One vector is turned by the same rotation once a step. Each row is the vector after some number of steps, and that number follows the row.
The counts run from 0 to 501.
[ 49  12   5 -15 -49  10  33  42   1 -38   1  17 -22   5  24   9  21  -3
 -39   4  33  -4  11   9  22 -63  -5 -18   7 -47  46  19  -6 -28   9  18
  21   3 -11  23  10   1 -46  24  -6  20] : 17
[  4 -16   2 -31 -26  16  12  13 -17 -34  19  18 -11   3  17  33  -3  28
 -42   5  24   4   8  29  -5 -25  43 -27  55 -24  13   3 -24 -45  50  45
  -3  10 -43  18 -22  25 -33   5 -20 -10] : 261
[-12  27  24  -7 -48   8 -18  29  22 -27  -2  39 -23  53  40 -20  -1  39
 -40  51  -2 -16  37  11  14   1  36 -49  15 -32  -1   2 -10  15 -19  54
 -19   5 -12  -8  -8 -26 -27  -1 -25  23] : 113
[  7 -10   9 -30 -20  10 -11  -4   6 -39  11  58   2  28  32  18   3   8
 -58  -9  32  30  10  32   7 -58  16 -16  37 -30  14  10 -16 -32  43  26
 -18 -12  -4  27 -22  12 -33  -4  20   8] : 240
[  4  -2  31 -13 -55  -8   0  25  34 -16   2  52 -25  14  54  21 -22  46
 -20  28   6 -32  35  15   1 -24  31 -16  36  -9  11   8  -6  -1  -7  36
   0  15  14 -10   1 -16 -52  20   0  25] : 108
[ 22  18 -22 -11 -13 -25 -34   7  40 -23 -10   1 -16 -14  40 -13  44 -12
 -39  59  -1  -4   0  11  31  -6  18 -28  23 -21  39   4  26  32 -40  42
  -3 -21  -3  20   6 -15   4  49 -54   8] : 400
[ 22  21   8 -38 -22  -7   3  15  27 -28 -12  37  -6  -3  72   1  11  27
 -32  -1  39  31   7  15  34 -41  -4 -53  30 -50  34   2   5  -9  23  33
   6 -18  -4  24   6   2   1  37  18  11] : 23
[ 59  -5 -28 -28 -14  12  -1  24  -5 -29   1  -7  16   0  28 -16  32 -39
 -38   3  38  21 -24  41  12 -52  -4   1  19  -2  54  28  18 -27  15  18
   4  -4 -36  26 -12  12  13  27 -14  18] : 451
[ 21  35  -2 -27 -17   4 -45  22  15 -15  -2  30  19  60  62 -46   2 -17
 -24  49  15  10  16  67   3   0  -1 -36  11  15  10   9  23   2 -15  31
 -29  -2  -5 -14 -17  10  14  13 -15  35] : 335
[ -2  17  26   5 -54   1   3  29  11 -25  -8   5 -24  50  52 -21   3  38
 -20  41  10  -8  26  16  16   5  48 -45  17 -34  12 -15   4 -13 -19  45
 -11   2 -10   6 -24 -35 -14  17 -24  20] : 312
[ 20  24 -14 -31   6  10 -27  10 -13 -31   6 -15  20  49  36 -39  15 -13
 -27  26  24  22  -2  70  22  -9  24 -23  26 -25  10   4  -7 -35  -3  20
 -36  -1 -32  18 -31  48  22  16 -26   7] : 50
[ 41 -12  -6 -10 -44  -7  12  16  34 -31   8  20 -14  -9  19  32  38  25
 -45  21   4 -24   0  -9   2 -53  15   2   3 -17  37  23   1 -17 -17  46
  24   3   6  15   9 -59 -47  16 -21  32] : 409
[ 36 -31 -11 -26 -39 -10   3  16  37 -19   4  21 -21 -47  24  38  16  19
 -27  28  -6 -33   1  13   2 -36  29   3  48  25  41  21  18   4 -13  50
  16   6 -15   3   4 -30 -44  28 -25  11] : 389
[ 37 -27  -2 -25  -8  -2   2   9   7 -27  -6 -38  14  -1  56 -18  21   8
  13  20  13  -1 -34  67   6 -24  33  -4  59   7  27  -5  16 -41 -28  31
  -7   5 -29  34 -42  25  13  34 -28  11] : 273
[ 42  17 -23 -35  -9 -16  -8   8  19 -44  26  -5   9  21  25  13  32  10
 -50  20   9 -12   0  25   9 -56  -4   0 -30 -40  30  27 -20 -46 -16  41
  -3   2  16  18  24  -5 -35   7  -8  37] : 213
[ -2   6   6 -28   4  -3 -33 -14  28 -38   3  31  16  44  72 -10   5  20
 -41  13  21  37   6  35  18 -45   6 -27  11 -51  12  -6 -11 -37   6  18
 -26 -10  12  22 -13  11  -6   9  22  24] : 25
[ 35 -13 -27 -16  -8  -4 -34  10   0 -35  34  18  -1   2  -8  22  20 -45
 -50  35  -2 -31   0  49  -7 -28  34  31  30  31  27  36  -7  -8 -17  21
 -14  16 -18   7   0  22 -43  16 -41  15] : 168
[ 27   9 -22   8  -3  -9 -58 -14  40 -42  22  14   0  25  46  -5  29 -21
 -33  53  -5   0   0  31  14 -23  22  12   8 -12  29  11  17  12 -62  11
  -9  -9  16   9 -10 -12 -35  29 -40  20] : 402
[ 21   1 -39 -31  -5 -18 -28   3  14 -18   4 -24  -2  -4  20 -11  38  -3
 -19  67  -8 -26  -8  37   2  16  36 -24  22   8  14  14  16   6 -29  56
 -10   0 -25  15  -6 -13  14  22 -57  10] : 380
[ 47  25  17 -18 -27 -15  -7  31   2 -34  22  -8 -15  35  42   9   2  17
   0  34  -3 -43   9  57  12 -31  16   1  11 -17  24  11 -20 -38 -56  15
   1  23   5 -12   5  39 -49  38 -16  23] : 300
[  7 -13  -2 -60 -17   1  11  30 -17 -29   8   1 -13 -16  17  21   8  29
 -39   7  25  11 -10  27   4 -25  39 -47  46 -27  24   5  -8 -35  43  46
   1   4 -50  27 -19  24   3  16 -12 -10] : 262
[ 18  13   5 -12 -25  -3 -15  19  34 -33 -14  44 -19  -4  58   2  24  13
 -47  16  30  33  10   2  39 -35   0 -43  28 -49  35   1  19  14  14  26
   4 -30   1  30   1 -15 -15  36   2  13] : 221
[ 31   8 -26 -50 -16  -7 -36  20  -5  -8  28  18  23  30   8   7   7 -21
 -57  36  10 -27   0  56 -28 -16  12  -5  -8  36  16  45 -17 -32  12  42
 -28  23 -17  -7   9   2 -21 -20 -20  38] : 147
[ 42  24  26 -35 -44 -25  23  44  10 -12  -7  15 -29  -9  51   9  -7  27
  12  22  17 -27   9  35  26 -28   4 -30  33 -16  31   0  13 -17 -21  29
  11  14  -5 -10  10  25 -29  54  -5  20] : 303
[ 10   7  11 -33 -54   4 -20  26  16 -19  12  58   4  35  20  17 -12  32
 -56  22  14 -31  36  22 -16 -21  14 -20   8  -6   7  27 -16 -16  19  47
 -11  26   0 -15   8 -25 -46 -16  -7  33] : 128
[  2  28  17 -17 -50   5  -3  37  17 -13 -15  17 -21  34  46 -22  12  31
 -27  52   4  -9  23   9  16  10  24 -64   6 -30   9  -4  12  10 -14  52
  -1  11  -9   2  -9 -41   3  15 -28  23] : 114
[  1   2  10 -19 -27   1  19  22 -20 -47  14   1 -37 -12  10  33   8  22
 -35   9   1 -17   9  16  21 -27  60 -22  52 -48  26  -6 -20 -22  13  41
   4   0 -42  17  -5  29 -39  34 -24 -11] : 480
[ -7 -33 -12  -9 -32  15 -39  -6  16 -28   9  33   6   9  27  -8  15  -8
 -57  38   6   6   7  26 -20   0  46 -16  56  13   9   2   9  19  24  53
 -24  -8 -29  13 -38 -27  -5  -2 -41   3] : 159
[ 55  21 -18 -35  -5  -8   3  22   8 -34  12 -25   8  34  42  -9  37   9
 -26  17  20  -9 -12  38  16 -56   1  -8 -28 -41  30  17  -7 -58 -26  21
  -9   2   8  29  11  -1 -14  22  -8  35] : 14
[ 12 -18 -20 -15 -39  15 -29  16  -8 -26  26   7   7  44   6  -1  15 -15
 -43  46   3 -23  11  50 -27  -4  44   7  19  37   1  27  -8 -11  -6  43
 -19  20 -41  -3 -26 -14 -30 -25 -48  32] : 362
[ 36  19  30 -18 -41  -3  28  39   5 -30  -9  14 -35 -12  46  25  -3  23
 -11  10  13 -14  14  26  43 -37  28 -23  51 -35  41  -2   1 -13 -14  27
  15  -2  -9   9   0  36 -35  57  -5   3] : 501
